One vector is turned by the same rotation once a tick. Each row is the vector after some number of ticks, and that number follows the row.
The counts run from 0 to 127.
[ 84  95 113 113 162 128  81 103 100 151] => 103
[ 94 125  98 112 148 133 111  97  83 160] => 115
[122 121 162 123 133  92  87 149 120 174] => 46
[188 116 114 139 128  80 131 169 108 112] => 40
[ 95 126 113 128 157  82  81 136 141 148] => 73
[ 84 135  89 115 159 109 122 118 114 155] => 100
[127 117 124 145 103 105 126 134  80 186] => 15
[108  93  81 106 165 114 131 143 119 110] => 96
[145 115 134 110 145 104  61 146 143 112] => 63
[126 108 126 131 109 137 106 112  73 163] => 3
[174  91 125 120 101 122 142 166  95 115] => 25
[139  87 173 111 126 110  68 147 119 123] => 49
[151 144 112 141 102 122 120 102  56 163] => 2
[132  84 132 113 128 107  98 174 140 109] => 65
[129  92  74 124 162 129 146 126 102 107] => 110
[143 118 107 160 125  76 104 163 123 133] => 56
[175 104 123 116 117  83 139 179 113 133] => 39
[121 113 119 151 142  75 100 164 115 155] => 57
[121 123 139 104  99 143 113 104  82 185] => 4
[122 138  99  96 158 142 108  95  86 167] => 116
[162  85 128 138  84 135 145 158  85 124] => 10
[108 135 110  94 157 112  74 116 130 133] => 89
[122 114 111 104 149 139  51  99 116 105] => 90
[128 100  92 144 152  90 105 164 130 104] => 68
[123 139  95 151 148  82  86 143 127 121] => 71
[132  95 154  98  90 152 113 131  84 144] => 7
[141  91 122 116 106 126 152 153  90 152] => 11
[147  99  95 118 141  99 101 167 133  87] => 67
[161 114 113 131 134  68 110 163 134 132] => 55
[119 129  68 131 163  92 107 135 121 130] => 85
[110 116  65 130 159 108 114 123  90 119] => 98
[126  99  79  83 155 138 113 141 126 107] => 93
[151 111 110 162  98 105 134 132  54 164] => 14
[111 136  94 136 159 135  81  95 100 122] => 102
[153 130 125 150 129  69  89 144  99 162] => 44
[104  84 104  85 155 147 115 130 107 107] => 107
[112 110 104 154 151  86  71 135 119 149] => 72
[164 101 138  95 128 100  97 174 146 121] => 51
[135 143 117 130 139  95  59 141 114 142] => 59
[146 139  99 114 101 121 133 114  89 173] => 1
[146 100 158  80 130 107  92 175 137 134] => 50
[ 89 105  99 116 152 111  75 115 127 145] => 88
[167 135 110 132  87 114 158 140  77 149] => 13
[121  88  96 124 157 124  81 145 136  86] => 79
[144 112 130 129 114 106 149 181  82 167] => 27
[ 89 123  87 143 148 108  80 120 119 136] => 87
[149 121 157  82 113 135 106 142  86 156] => 20
[131 134 121 129 142  73 100 150 141 173] => 58
[117  93  91  73 148 148 134 135 115 107] => 108
[147 150 136 136  93 110 111 111  85 173] => 17
[126 113 137 152 152  90  60 138 117 145] => 60
[140  88 137 117 145 116  69 157 133 109] => 64
[136 120 118  78 149 121  76 145 142  96] => 78
[120  98 122  78 157 159 117 114  97 143] => 119
[129  82 114  89 149 154  99 117  90  93] => 106
[132 129 143 149 104  95 116 144  93 174] => 30
[136 101 175 115 119 108  91 148 107 152] => 34
[157 117 106 114 100 110 163 159  99 153] => 12
[157 137 118 139 112  84 131 155  98 156] => 28
[136 121  80 136 158  67 112 159 141 133] => 70
[129 118 151 151 122  86  70 144  95 165] => 45
[169 146 149 121 115 114  92 133  92 163] => 32
[168 114 157 113 100 147 103 134  85 130] => 21
[113 127 123 120 143 112  46 111 130 112] => 75
[145 103 116 170 116  79 126 170  97 131] => 41
[163  97 148 113 103 114 100 179 101 109] => 37
[139 129 138 111  94 154 103 116  87 135] => 6
[112  92  64 141 154  94 112 144 125 101] => 83
[112 110 151 122 153 101  71 134 141 143] => 61
[180 105 156  98 118 123 102 164 105 112] => 36
[145  90 159 112 103 142 121 150  87 129] => 22
[115  85  85 146 156 129 154 125  79 150] => 126
[139 111 126  81 151 166 128 122  96 118] => 120
[133 143 146 106 119  96 102 134 110 192] => 31
[132 146 117 129 100 105 131 123  85 186] => 16
[135  78 139 131 136 106 117 189 130 116] => 53
[115  93 109 107 151 120 103 167 133  90] => 80
[137 100 105  90 145 160 126 115  86 101] => 121
[133  73 117 108 149 161 142 114  85 109] => 122
[129 133  75 129 159 118 130  96  84 142] => 113
[144 126 149 137 103 114 100 120  75 167] => 18
[116 142  84 134 150  91  83 113 116 130] => 86
[101 115 115  73 152 150  83 111 115 147] => 104
[134 127 126 117 154  95  64 124 132 134] => 74
[141 107  83  97 153 137 132 140 105  98] => 109
[127 122 132  98 142 112  71 149 136 130] => 62
[122 117  59 107 157 103 136 139 130 129] => 97
[126 126 124 103 143 150  95 101  75 136] => 117
[117 141  88 114 163 119  95  98 102 130] => 101
[ 91 122  76 157 160 111 119 112 101 128] => 99
[106  94 130 118 145 119  72 137 131 119] => 76
[130 113  55 118 168  91 110 161 132 100] => 82
[106 104 118 103 148 160 101  98  80 131] => 118
[145  98 109  96 139  91 113 170 152 110] => 66
[ 96 103  76 147 153  82 113 140 119 132] => 84
[154 137 126 173 109  87 115 139  88 156] => 29
[147  91  87 141 144 132 150 132  70 131] => 125
[100  87  86 116 151 122 128 139 112  94] => 95
[115 115  83 144 162 137 124 107  81 136] => 114
[136 102 175 113 107 127 106 128  83 180] => 19
[145 114 139  83  87 133 137 136 107 148] => 8
[150  85 123 141 105 104 153 157  79 148] => 26
[128 114 103  80 149 164  85  97 105 114] => 105
[164 115 127  95 103 117 134 165  98 129] => 24
[108  89 115  81 156 143  97 131 127 102] => 92
[150 112 165 116 125 109  74 142 113 120] => 48
[120  86  80  99 162 141 111 133 127  80] => 94
[108  98  75 122 155 128 155 128 101 132] => 111
[114 109 130  82 146 124  78 146 154 122] => 77
[171  96 133 123 120  93 103 175 117  92] => 52
[134  87  99  93 152 144 164 138  93 125] => 123
[120 111  89 100 159 109 114 162 147  99] => 81
[102  88 113 111 152 143  85 114 123 108] => 91
[123 104 103 143 151  74 123 173 138 134] => 69
[140  77 150 118 108 108 135 169 115 140] => 38
[157 132 163 110 128 103  74 135 131 152] => 47
[124 119  88 138  98 118 151 133  78 184] => 0
[155 124 172 126 100 112  89 135  87 142] => 33
[123 113  88 124 155 131 145 118  87 171] => 127
[171 108 121  78  90 143 132 148  94 122] => 9
[150  94 158  90 103 111 135 155  99 134] => 23
[155 103  85 113 152 146 171 135  80 132] => 124
[122 122  64 118 154 122 144 117  96 142] => 112
[137 109 133 147 124  79 133 163 114 161] => 42
[154 107 172  93 125 108  96 167 118 147] => 35
[140 101 121 127 145  86 124 187 128 137] => 54
[149 134 128  92  92 133  89 104  91 161] => 5
